Each scene shows the same named points in several views, each turned, perhaps mirrored, and shifted as a whole.
A view may leave some points out. In some views, one point has been moved. Which views, in the order they come, and which point in each? Write - if no view has one.

-- scene 1 --
(in the rows, 128 means zero)
A:
  Boge [140 124 126 129  91]
  tet [118 136 122 139  98]
  fuvi [125 110 126 156 107]
  sida [132 100 138 155 126]
  pakav [131 129 121 133  87]
  Piger [129 108 135 151 122]
  Vaput [135 128 122 131  86]
B:
  pakav [113 117 148 131 129]
  nido [107 116 149 128 120]
  Kug [134 141 126 129 142]
  sida [139 149 114 125 142]
  Boge [114 115 137 126 124]
  Vaput [111 115 146 130 126]
  tet [122 119 151 138 144]
C:
  tet [128 158 133  91 159]
  dis [151 144 108 118 154]
  fuvi [150 146 112 105 151]
  rogu [147 148 114 100 150]
  pakav [138 155 126  75 146]
  Kug [141 149 117 113 156]
  Boge [128 154 127  82 143]
  Vaput [135 155 127  75 144]
  nido [135 154 125  70 138]
  Piger [138 148 116 119 157]
D:
  rogu [ 87 129 126 112 159]
  Piger [ 98 142 139 105 163]
  fuvi [ 86 133 127 107 161]
  nido [ 84 108 127 138 146]
  Kug [ 97 138 135 107 162]
  Vaput [ 91 111 127 135 147]
  pakav [ 91 111 123 132 148]
  tet [103 116 113 120 150]
  sida [ 95 147 145 101 167]
  dis [ 87 142 130  98 166]
  Boge [ 93 115 135 135 148]
E:
  Kug [ 67 151 229 105  82]
  fuvi [ 62 144 220 109  87]
  Piger [ 54 145 225 111  88]
  Boge [ 68 169 209 132  79]
  sida [ 60 150 242 100  82]
  Vaput [ 71 165 200 133  81]
  dis [ 60 140 229 101  88]
Views with a point moved: C, E
  C moved: tet
  E moved: Piger

-- scene 2 --
A:
  Vobi [135 138 127 121 142 157  94 153 151  93 114 130]
  Sovo [145 110 122 137 155 160 117 130 128 104 133 126]
  buziz [150 113 128 136 147 165 115 137 140  97 131 127]
  vosi [142 121 127 129 141 161 108 141 141  96 123 127]
  dif [119 134 121 110 121 150  96 142 139  93 106 122]
  rupo [135 115 126 120 120 160 113 133 136  93 118 120]
  mavu [128 132 121 121 144 151  98 143 137  98 115 127]
  zamu [135 133 128 119 132 158  98 149 150  90 113 127]
B:
  rupo [127 181  66 101 191 162 124  75 140 168 158 155]
  vosi [123 186  53 103 202 148 121  77 125 172 162 147]
  Vobi [134 203  51  99 212 141 124  67 130 171 148 147]
  zamu [134 199  59 100 208 148 124  66 133 168 148 147]
  dif [140 198  58  93 198 152 127  64 150 172 141 164]
  buziz [115 177  53 107 200 150 118  84 117 173 171 143]
  Sovo [113 171  44 104 193 146 117  89 120 181 175 152]
C:
  buziz [123 139 169 136 156 164 150 110 124 137 117 161]
  Ranit [117 119 155 139 136 145 124 116 140 145 124 155]
  zamu [112 125 150 132 135 144 133 118 137 143 117 159]
  vosi [117 135 161 134 147 155 144 111 130 139 115 159]
  Sovo [119 149 170 136 158 166 158 100 124 134 109 156]
  Vobi [112 124 153 138 136 144 129 111 141 144 118 152]
  rupo [110 139 149 120 142 150 153 122 125 138 108 170]
  mavu [106 144 150 123 142 150 155 109 129 136 101 162]
D:
  Ranit [127 112 181 128 115 109 150 125 110 138  99 135]
  dif [124 126 157 108 103 116 158 123 117 157  92 140]
  Vobi [129 117 175 123 114 109 153 124 113 142 104 137]
  rupo [127 142 164 114 100 127 150 124 124 132  83 145]
  zamu [127 120 173 121 109 113 152 124 114 141  94 138]
  buziz [137 142 181 126 110 123 144 124 127 110 102 148]
  mavu [132 145 160 109 102 124 153 122 128 136  97 149]
  Sovo [141 152 175 120 110 123 147 121 134 111 113 154]
E:
  vosi [147 131  12 134  93  93 105 135 167 146  54 140]
  rupo [148 118  16 130  94  86  93 133 165 126  53 143]
  Sovo [140 144  17 141  91  83 109 129 180 144  70 131]
  Vobi [153 117   5 133  97 106 111 149 160 154  44 144]
  Ranit [155 122   4 131  95 109 109 146 154 157  39 147]
  zamu [154 115   7 130  96 102 104 145 158 145  43 146]
  mavu [146 115  16 135  97  85 101 139 175 128  61 138]
F:
  vosi [151 125 112 109 132 132 151 112 124 139 117 149]
  mavu [141 119  92 114 127 141 147 106 116 133 114 143]
  zamu [157 142 111 115 136 146 150 120 122 138 108 141]
  dif [150 140  92 122 133 157 146 117 116 132 104 131]
  Vobi [162 142 114 118 136 139 151 120 129 138 110 136]
  buziz [148 116 117 103 130 123 152 108 124 141 123 158]
G:
  rupo [145 125 148 119  77 137 121 150 147 115 118 146]
  mavu [153 127 141 113  80 137 111 151 140 113 119 139]
  Ranit [141 115 150 136 110 132 112 166 165 108 133 138]
  buziz [154 137 142 133  82 116 121 173 145 113 120 138]
  Sovo [163 142 136 126  78 116 114 172 135 112 118 132]
  vosi [151 129 144 129  90 126 116 166 149 111 123 137]
  dif [142 111 147 113  97 151 105 142 152 110 128 140]
  zamu [141 116 149 128 101 137 113 158 159 110 129 141]
  Vobi [145 116 147 130 108 135 108 163 159 107 132 136]
Views with a point moved: A
  A moved: mavu
